[[116 110 127]
 [142 129 145]
 [142 103 128]
 [108 110 128]
 [113 146 112]
 [152 118 141]
 [144 121 134]
 [140 144 128]
 [138 130 113]]
->
[[138 130 113]
 [116 110 127]
 [142 129 145]
 [142 103 128]
 [108 110 128]
 [113 146 112]
 [152 118 141]
 [144 121 134]
 [140 144 128]]

[[128 113 128 128 110 125 128]
 [128 111 129 127 136 128 127]
 [130 155 136 126 146 131 125]
 [129 127 127 127 135 129 126]
 [128 130 131 128 116 126 129]
 [129 108 128 127 137 128 127]
 [128 112 126 128 134 127 129]]
->
[[128 112 126 128 134 127 129]
 [128 113 128 128 110 125 128]
 [128 111 129 127 136 128 127]
 [130 155 136 126 146 131 125]
 [129 127 127 127 135 129 126]
 [128 130 131 128 116 126 129]
 [129 108 128 127 137 128 127]]

[[138 134 122 140 112]
 [109 136 147 151 134]
 [103 118 110 143 145]
 [131 146 120 134 138]
 [143 145 130 139 109]
 [134 151 152 104 142]
 [143 152 120 111 134]
 [142 116 117 144 124]
 [126 122 141 103 153]
 [133 109 146 141 144]
 [132 122 151 139 129]
 [121 128 108 115 144]]
->
[[121 128 108 115 144]
 [138 134 122 140 112]
 [109 136 147 151 134]
 [103 118 110 143 145]
 [131 146 120 134 138]
 [143 145 130 139 109]
 [134 151 152 104 142]
 [143 152 120 111 134]
 [142 116 117 144 124]
 [126 122 141 103 153]
 [133 109 146 141 144]
 [132 122 151 139 129]]

[[114 104 145 138 128 109]
 [137 122 140 131 139 131]
 [131 128 129 127 130 130]
 [125 112 145 138 136 121]
 [134 121 140 132 137 129]]
->
[[134 121 140 132 137 129]
 [114 104 145 138 128 109]
 [137 122 140 131 139 131]
 [131 128 129 127 130 130]
 [125 112 145 138 136 121]]

[[114 129 124 122 120 101 137 119 149 141]
 [107 141 124 132 119 100 143 111 151 149]
 [113 130 123 123 120 101 138 118 149 142]
 [107 138 120 129 119 100 141 112 150 148]
 [113 154 100 118 112 102 154 117 145 157]
 [116 127 125 120 120 101 136 121 148 140]
 [108 141 131 133 119 100 145 114 152 147]]
->
[[108 141 131 133 119 100 145 114 152 147]
 [114 129 124 122 120 101 137 119 149 141]
 [107 141 124 132 119 100 143 111 151 149]
 [113 130 123 123 120 101 138 118 149 142]
 [107 138 120 129 119 100 141 112 150 148]
 [113 154 100 118 112 102 154 117 145 157]
 [116 127 125 120 120 101 136 121 148 140]]

[[110 130 150 139 124 134 110 140]
 [ 99 133 154 117 138 118 120 141]
 [147 120 107 124 132 128 140 122]
 [155 108 114 151 134 146 129 133]
 [128 142 124 104 111 116 130 106]
 [112 120 152 132 149 126 124 147]
 [107 126 141 115 147 111 124 147]
 [142 114 116 124 149 126 142 133]
 [143 128 109 113 127 119 143 115]]
->
[[143 128 109 113 127 119 143 115]
 [110 130 150 139 124 134 110 140]
 [ 99 133 154 117 138 118 120 141]
 [147 120 107 124 132 128 140 122]
 [155 108 114 151 134 146 129 133]
 [128 142 124 104 111 116 130 106]
 [112 120 152 132 149 126 124 147]
 [107 126 141 115 147 111 124 147]
 [142 114 116 124 149 126 142 133]]

[[146 139]
 [116 107]
 [149 109]]
->
[[149 109]
 [146 139]
 [116 107]]
---
[[110 105 145 110]
 [117 111 129 117]
 [119 113 136 119]
 [104 120 140 104]
 [122 101 131 122]]
->
[110 129 113 104]

[[140 106 124 141 121]
 [124 145 136 108 125]
 [125 150 130 148 125]
 [138 112 124 151 122]
 [131 117 153 146 124]]
->
[121 108 130 112 131]

[[104 107 110 106 126]
 [114 112 109 113 126]
 [126 130 133 120 117]]
->
[126 113 133]

[[140 157 131 130]
 [127 145 126 132]
 [111 103 128 134]
 [130 126 126 135]]
->
[130 126 103 130]

[[155  99]
 [105 130]
 [106 127]
 [119 134]
 [146 100]]
->
[ 99 105]

[[122 153 119]
 [141  98 144]]
->
[119  98]

[[123 113 141 117 144]
 [121 115 127 136 129]
 [131 128 119 137 127]
 [132 140 135 127 153]
 [112 124 126 124 155]]
->
[144 136 119 140 112]

[[147 101 135 126 122]
 [138 101 136 129 120]
 [115 143 113 112 112]]
->
[122 129 113]

[[123 134 148 120 119]
 [124 131 113 129 117]
 [131 123 128 123 119]
 [129 125 122 108 130]
 [150 127 139 145 136]]
->
[119 129 128 125 150]
---
[[133 135 117 125 104 121 136 121 156 157 119 117]
 [133 134 116 125 104 119 137 124 154 158 120 119]]
->
[[133 133]
 [134 135]
 [116 117]
 [125 125]
 [104 104]
 [119 121]
 [137 136]
 [124 121]
 [154 156]
 [158 157]
 [120 119]
 [119 117]]

[[135 126 106 124 139 136 116 145 125]
 [106 117 127 109 145 126 135 134 125]
 [141 134 120 132 106 137 140 134 109]
 [121 137 129 125 118 111 124 119 124]
 [129 117 107 126 127 129 130 119 121]
 [132 139 149 131 135  98 130 133 136]
 [127 111 130 142 110 127 116 154 140]
 [111 137 111 124 138 129 119 139 146]
 [121 135 134 114 135 121 116 136 126]
 [138 105 134 148 143 124 114 120 117]]
->
[[138 121 111 127 132 129 121 141 106 135]
 [105 135 137 111 139 117 137 134 117 126]
 [134 134 111 130 149 107 129 120 127 106]
 [148 114 124 142 131 126 125 132 109 124]
 [143 135 138 110 135 127 118 106 145 139]
 [124 121 129 127  98 129 111 137 126 136]
 [114 116 119 116 130 130 124 140 135 116]
 [120 136 139 154 133 119 119 134 134 145]
 [117 126 146 140 136 121 124 109 125 125]]

[[120 129 129 133 134 123 145 123]
 [123 122 122 121 124 137 125 125]
 [122 129 118 140 129 118 142 142]
 [124 118 128 131 128 136 123 119]
 [111 116 133 127 133 136 126 136]
 [139 124 138 101 129 124 116 135]
 [121 134 121 133 131 141 137 111]
 [129 121 133 126 124 116 113 128]
 [130 129 132 128 115 125 118 123]]
->
[[130 129 121 139 111 124 122 123 120]
 [129 121 134 124 116 118 129 122 129]
 [132 133 121 138 133 128 118 122 129]
 [128 126 133 101 127 131 140 121 133]
 [115 124 131 129 133 128 129 124 134]
 [125 116 141 124 136 136 118 137 123]
 [118 113 137 116 126 123 142 125 145]
 [123 128 111 135 136 119 142 125 123]]

[[139 130 132 123 125 124 128 127]
 [136 125 137 141 134 129 133 132]
 [124 129 133 135 133 127 136 134]
 [128 133 127 129 116 115 138 132]
 [129 126 127 134 133 133 119 134]
 [133 121 132 134 151 132 120 131]
 [129 130 132 129 123 128 131 127]
 [129 129 119 139 123 118 139 130]
 [122 127 113 132 126 127 126 130]]
->
[[122 129 129 133 129 128 124 136 139]
 [127 129 130 121 126 133 129 125 130]
 [113 119 132 132 127 127 133 137 132]
 [132 139 129 134 134 129 135 141 123]
 [126 123 123 151 133 116 133 134 125]
 [127 118 128 132 133 115 127 129 124]
 [126 139 131 120 119 138 136 133 128]
 [130 130 127 131 134 132 134 132 127]]

[[141 140 141 143 138]
 [140 143 146 147 139]
 [145 141 142 147 139]
 [134 140 153 135 152]
 [150 139 134 147 137]
 [152 138 133 142 136]
 [138 141 143 135 143]
 [140 140 140 142 138]
 [136 137 138 135 142]
 [139 138 139 138 139]
 [136 141 140 135 144]]
->
[[136 139 136 140 138 152 150 134 145 140 141]
 [141 138 137 140 141 138 139 140 141 143 140]
 [140 139 138 140 143 133 134 153 142 146 141]
 [135 138 135 142 135 142 147 135 147 147 143]
 [144 139 142 138 143 136 137 152 139 139 138]]

[[137 140 124 150 127 124 100 135]
 [135 125 119 131 118 107 136 117]
 [120 121 133 123 131 139 142 120]
 [131 129 129 119 127 119 132 137]
 [135 138 121 150 121 126 114 122]
 [127 129 128 134 124 127 132 123]
 [135 144 123 148 121 126 109 133]
 [146 128 129 133 117 114 129 135]
 [124 127 129 124 128 124 137 124]]
->
[[124 146 135 127 135 131 120 135 137]
 [127 128 144 129 138 129 121 125 140]
 [129 129 123 128 121 129 133 119 124]
 [124 133 148 134 150 119 123 131 150]
 [128 117 121 124 121 127 131 118 127]
 [124 114 126 127 126 119 139 107 124]
 [137 129 109 132 114 132 142 136 100]
 [124 135 133 123 122 137 120 117 135]]

[[101 148 122 138 148 116 130]
 [154 104 122 101 114 152 132]]
->
[[154 101]
 [104 148]
 [122 122]
 [101 138]
 [114 148]
 [152 116]
 [132 130]]
